In the data rows, 500 means zero.
Here is a table of points, one per row:
"597 394 590 472 500 629 533 669 376 583 479 530 429 420 435 725 248 337
 443 343 478 549 518 514 445 510 610 562 545 434 558 521 474 395 531 426
 598 542 543 583 514 579 569 479 468 682 510 558"
"469 424 649 289 524 387 320 622 361 726 595 542 336 686 421 450 431 688
 600 596 392 535 662 602 634 544 468 541 410 513 427 631 430 506 401 153
 305 540 346 409 666 351 509 422 494 359 819 558"
"602 466 621 471 482 705 578 695 484 602 486 535 315 400 479 628 379 306
 465 413 466 557 490 539 398 506 580 629 561 454 538 467 427 391 572 364
 614 538 562 542 535 618 469 484 472 619 471 612"
"486 519 468 410 480 480 416 482 441 420 645 532 574 250 574 442 612 487
 556 545 728 560 411 491 498 328 461 251 505 598 290 512 523 507 694 499
 420 489 401 701 599 729 473 477 683 528 628 704"
"657 489 257 757 484 404 563 595 678 339 415 316 619 588 539 517 513 326
 485 526 447 610 477 687 529 452 398 399 316 654 573 599 606 648 393 434
 582 473 398 419 466 380 540 625 332 581 459 411"
"599 731 822 118 588 438 817 475 261 646 741 476 899 570 282 407 792 887
 374 531 072 548 219 618 640 683 404 299 571 886 971 664 367 441 999 241
 469 380 685 270 303 214 572 453 488 516 342 495"
"676 418 634 444 496 755 527 611 375 483 565 615 420 635 559 567 319 396
 424 506 576 626 645 380 322 704 382 529 323 409 534 469 546 410 467 483
 662 589 549 682 378 538 560 493 563 728 487 575"
"637 470 641 505 430 661 537 689 524 619 487 621 278 438 488 648 334 375
 442 439 534 421 506 485 371 437 465 582 544 452 643 543 435 441 609 427
 626 569 457 603 487 572 566 580 452 657 471 528"
"428 461 702 653 430 564 561 307 393 518 469 510 465 332 726 747 685 788
 348 320 671 670 534 452 383 343 396 711 507 541 182 197 371 481 429 578
 505 370 654 405 291 718 667 681 070 476 719 342"
"668 469 307 579 476 218 467 435 556 701 595 411 502 465 489 373 535 706
 597 351 445 662 963 536 506 599 215 156 868 536 634 676 360 437 588 342
 478 393 863 483 360 566 292 380 658 644 430 712"
"396 563 660 481 252 564 364 446 495 492 417 241 435 595 421 583 393 504
 563 706 398 391 401 588 419 433 449 580 541 630 457 523 709 523 293 536
 291 333 625 517 479 581 468 230 564 511 293 297"
"670 465 459 788 478 450 640 784 749 237 384 221 709 489 420 377 548 382
 593 624 391 516 585 541 525 474 345 504 426 475 385 477 535 522 472 477
 466 479 437 366 459 392 667 531 466 538 370 431"
"554 643 548 484 883 590 635 401 513 480 410 326 407 667 528 428 387 566
 352 452 735 450 495 551 302 319 755 544 690 496 651 375 567 723 354 570
 423 647 465 314 473 563 594 565 676 516 542 622"
"532 581 445 460 510 488 277 519 476 516 606 527 684 347 621 469 702 548
 641 469 718 427 474 568 442 404 548 322 428 588 460 464 574 466 633 517
 519 372 339 686 649 722 416 488 585 619 658 677"
"508 596 410 507 858 506 630 383 444 407 404 535 368 627 371 670 513 554
 440 467 690 324 543 282 421 439 553 556 647 489 607 449 612 297 310 363
 504 377 556 535 696 462 566 730 576 287 315 588"
"432 586 513 599 437 696 347 574 511 350 701 572 614 381 573 578 540 378
 618 539 360 549 475 634 374 442 589 518 669 509 545 557 697 631 392 400
 613 627 620 477 538 317 487 743 550 374 476 402"
"541 524 635 811 472 394 440 456 568 221 444 409 484 502 533 363 407 440
 662 630 410 474 420 465 573 506 628 534 515 439 495 545 614 578 418 339
 392 471 525 475 439 461 629 403 479 650 249 358"
"508 538 471 677 452 632 458 697 421 307 693 541 537 404 613 539 423 510
 467 594 445 361 402 648 496 366 511 559 669 532 518 648 772 621 388 458
 610 575 637 558 460 355 380 598 434 339 482 480"
"401 465 356 754 691 613 152 590 426 553 434 763 605 416 696 651 564 676
 381 359 359 410 294 537 226 674 414 525 518 671 413 524 381 522 381 675
 408 783 290 331 425 191 465 291 673 282 112 687"
"610 336 526 452 497 727 461 588 422 491 791 374 561 428 663 426 538 266
 522 274 217 506 415 404 565 459 509 271 372 622 613 585 440 411 396 637
 348 439 404 437 332 396 461 527 312 207 261 567"
"740 488 240 647 363 390 576 531 493 292 334 303 625 577 490 524 597 312
 464 591 270 694 593 666 447 224 437 495 296 561 560 583 483 603 498 436
 503 571 403 372 587 454 381 605 472 501 415 285"
"445 407 626 461 469 574 560 665 458 627 375 572 352 492 407 594 360 278
 410 479 408 615 440 600 369 463 576 614 568 400 594 396 521 413 468 444
 583 383 452 622 341 505 559 624 502 687 511 772"
"283 543 581 386 421 360 345 599 358 464 518 391 356 541 428 496 508 540
 647 685 611 455 639 609 566 732 587 595 495 583 622 637 345 330 497 260
 313 623 366 400 404 273 458 365 409 528 818 426"
"330 394 743 468 199 470 481 359 436 427 201 434 273 335 311 313 538 556
 402 451 544 275 621 730 611 726 628 454 282 562 521 574 527 466 389 383
 404 613 522 470 554 316 498 406 581 513 566 346"
"596 501 675 597 269 390 477 397 524 273 509 499 417 477 475 642 545 501
 605 784 467 433 465 452 504 586 709 596 401 464 528 663 667 633 289 523
 488 463 624 304 513 533 602 299 589 502 301 416"
"361 468 266 448 462 634 550 502 242 459 464 516 449 463 275 408 605 619
 777 444 686 478 276 347 520 503 523 420 518 545 382 421 388 824 573 564
 709 386 467 677 505 712 507 414 570 460 671 523"
"076 286 362 548 818 724 189 071 462 657 963 439 296 439 510 461 560 525
 435 924 420 428 504 702 802 390 410 567 305 090 274 577 479 240 989 999
 430 307 611 319 889 304 484 641 394 894 477 533"
"506 348 433 486 493 459 385 527 315 508 483 604 590 368 434 439 680 675
 770 582 695 507 441 343 402 394 569 230 526 570 459 478 521 528 598 608
 588 472 352 791 531 722 373 537 542 546 593 591"
"497 590 376 306 406 476 527 421 665 417 706 945 680 463 544 330 517 521
 720 373 532 505 497 677 649 138 358 624 326 425 549 599 565 379 484 758
 222 475 535 380 648 623 566 436 558 680 640 783"
"635 085 230 394 493 566 303 222 830 364 743 721 662 837 336 488 321 498
 277 388 837 489 247 449 412 552 559 582 551 381 473 100 748 320 962 396
 283 408 552 318 484 526 334 444 452 257 605 407"
"311 518 617 360 548 271 530 447 528 773 664 541 407 720 416 470 434 617
 674 423 471 412 657 579 813 260 363 446 328 466 262 278 651 446 343 314
 845 827 414 383 551 395 274 438 503 455 512 519"
"427 435 602 233 419 418 261 388 574 500 130 302 829 560 665 230 429 490
 267 585 627 656 295 212 365 486 341 639 593 511 512 999 511 565 528 523
 900 460 795 268 779 513 468 648 292 510 467 582"
"497 513 296 389 770 621 522 353 464 570 296 590 505 592 477 619 621 492
 438 527 622 351 603 398 580 429 546 536 523 260 609 538 615 351 363 266
 444 436 518 499 436 676 700 686 569 181 361 529"
"117 301 626 597 740 518 638 639 629 519 712 625 557 383 664 644 432 497
 204 600 422 446 607 179 445 477 421 396 478 469 916 459 402 572 371 415
 445 193 670 541 492 562 403 373 826 469 795 364"
"623 941 086 875 460 216 891 381 999 999 338 123 683 495 437 434 574 579
 278 439 463 853 776 000 763 488 797 809 251 549 310 352 608 657 836 692
 420 688 379 911 341 000 464 281 421 448 320 304"
"608 396 295 322 890 629 546 416 496 565 288 562 461 613 562 552 680 436
 421 542 628 379 516 393 680 435 553 569 538 454 543 491 556 344 263 302
 345 529 662 570 500 670 645 658 509 293 404 475"
"490 415 404 441 485 626 557 459 290 493 343 533 463 466 447 472 541 586
 912 496 711 437 323 368 464 395 596 341 506 634 408 334 321 821 650 630
 706 357 532 598 558 539 632 481 642 431 759 465"
"418 473 658 469 131 424 519 172 466 518 234 401 376 311 155 371 696 417
 435 537 466 406 514 729 333 676 370 457 462 409 603 495 587 466 161 455
 297 683 562 501 754 388 613 223 454 549 440 330"
"381 428 569 303 527 613 537 592 645 287 484 523 274 756 679 722 493 515
 373 380 279 502 592 547 403 491 505 497 725 351 572 494 428 514 617 518
 799 667 455 719 478 621 558 382 567 587 470 594"
"482 498 499 725 514 399 650 605 761 311 465 322 648 517 433 454 438 415
 638 682 467 431 482 543 405 555 595 387 355 480 422 566 529 593 397 432
 391 551 521 408 349 491 516 548 364 597 265 400"
"630 622 523 475 711 672 116 730 469 424 505 622 468 347 501 626 543 218
 481 306 196 589 428 364 578 543 432 286 342 568 538 555 496 616 500 782
 341 457 440 377 273 403 388 417 261 153 304 490"
"370 395 328 661 602 378 539 422 300 582 629 621 469 303 397 253 454 399
 684 457 449 203 414 559 344 829 445 675 647 773 397 407 342 670 499 706
 524 455 380 561 559 918 703 441 505 242 543 528"
"575 956 000 294 172 130 542 553 455 668 447 443 390 312 650 105 199 967
 550 642 179 470 530 291 613 857 560 210 473 522 356 270 303 192 425 336
 480 539 452 283 431 311 548 640 457 651 597 421"
"641 386 634 428 444 682 515 657 424 578 453 616 489 431 437 757 322 316
 394 460 484 458 585 474 593 542 594 539 656 445 565 424 462 562 477 479
 598 493 490 520 475 552 508 477 410 732 515 656"
"480 428 699 579 471 454 517 406 347 520 507 599 417 438 613 680 814 805
 259 285 594 694 520 408 254 336 564 628 622 344 064 382 332 570 399 574
 490 204 498 515 319 614 554 688 156 567 695 269"
"606 470 610 314 486 432 493 669 511 485 518 426 354 599 705 664 452 284
 417 335 462 268 450 522 295 559 426 669 520 294 528 416 398 612 608 489
 613 614 555 698 353 487 443 644 639 655 539 706"
"599 750 438 574 419 000 605 591 724 753 624 508 786 728 557 268 333 509
 438 528 675 915 795 686 986 466 485 495 423 365 505 139 114 524 463 808
 874 678 446 950 625 671 392 550 612 206 213 334"
"206 534 678 424 260 414 512 608 334 460 347 459 260 525 536 381 564 444
 528 565 710 344 680 596 606 823 537 473 534 583 527 579 517 481 523 353
 277 497 408 344 584 258 423 345 458 545 593 332"
"730 513 696 436 774 687 811 208 590 439 323 333 526 442 539 590 398 475
 629 421 619 699 224 606 500 643 306 735 658 419 546 726 595 580 429 678
 574 440 099 354 394 507 178 630 730 484 623 197"
"368 783 505 647 361 585 581 393 630 308 637 829 694 830 489 426 491 398
 499 402 476 461 355 500 629 378 533 464 476 593 363 629 548 175 578 788
 281 544 484 551 743 796 475 496 559 566 897 817"
There is one direction along which these points spread out most. Take the direction at right angles to it along which they spread out most. Then take the direction at right angles to both along which they spread out most. Go by this last direction. For each point below, how far along it does it lie, from 0 to 99? 50 is the average, and the first point above lies past it. One standard deviation of the points above along it is 16.
"283 543 581 386 421 360 345 599 358 464 518 391 356 541 428 496 508 540
 647 685 611 455 639 609 566 732 587 595 495 583 622 637 345 330 497 260
 313 623 366 400 404 273 458 365 409 528 818 426" 27
"508 538 471 677 452 632 458 697 421 307 693 541 537 404 613 539 423 510
 467 594 445 361 402 648 496 366 511 559 669 532 518 648 772 621 388 458
 610 575 637 558 460 355 380 598 434 339 482 480" 61
"206 534 678 424 260 414 512 608 334 460 347 459 260 525 536 381 564 444
 528 565 710 344 680 596 606 823 537 473 534 583 527 579 517 481 523 353
 277 497 408 344 584 258 423 345 458 545 593 332" 30
"396 563 660 481 252 564 364 446 495 492 417 241 435 595 421 583 393 504
 563 706 398 391 401 588 419 433 449 580 541 630 457 523 709 523 293 536
 291 333 625 517 479 581 468 230 564 511 293 297" 51
"497 513 296 389 770 621 522 353 464 570 296 590 505 592 477 619 621 492
 438 527 622 351 603 398 580 429 546 536 523 260 609 538 615 351 363 266
 444 436 518 499 436 676 700 686 569 181 361 529" 61
"401 465 356 754 691 613 152 590 426 553 434 763 605 416 696 651 564 676
 381 359 359 410 294 537 226 674 414 525 518 671 413 524 381 522 381 675
 408 783 290 331 425 191 465 291 673 282 112 687" 59
"668 469 307 579 476 218 467 435 556 701 595 411 502 465 489 373 535 706
 597 351 445 662 963 536 506 599 215 156 868 536 634 676 360 437 588 342
 478 393 863 483 360 566 292 380 658 644 430 712" 34
"330 394 743 468 199 470 481 359 436 427 201 434 273 335 311 313 538 556
 402 451 544 275 621 730 611 726 628 454 282 562 521 574 527 466 389 383
 404 613 522 470 554 316 498 406 581 513 566 346" 35
"427 435 602 233 419 418 261 388 574 500 130 302 829 560 665 230 429 490
 267 585 627 656 295 212 365 486 341 639 593 511 512 999 511 565 528 523
 900 460 795 268 779 513 468 648 292 510 467 582" 52
"623 941 086 875 460 216 891 381 999 999 338 123 683 495 437 434 574 579
 278 439 463 853 776 000 763 488 797 809 251 549 310 352 608 657 836 692
 420 688 379 911 341 000 464 281 421 448 320 304" 72
"596 501 675 597 269 390 477 397 524 273 509 499 417 477 475 642 545 501
 605 784 467 433 465 452 504 586 709 596 401 464 528 663 667 633 289 523
 488 463 624 304 513 533 602 299 589 502 301 416" 55
"370 395 328 661 602 378 539 422 300 582 629 621 469 303 397 253 454 399
 684 457 449 203 414 559 344 829 445 675 647 773 397 407 342 670 499 706
 524 455 380 561 559 918 703 441 505 242 543 528" 41
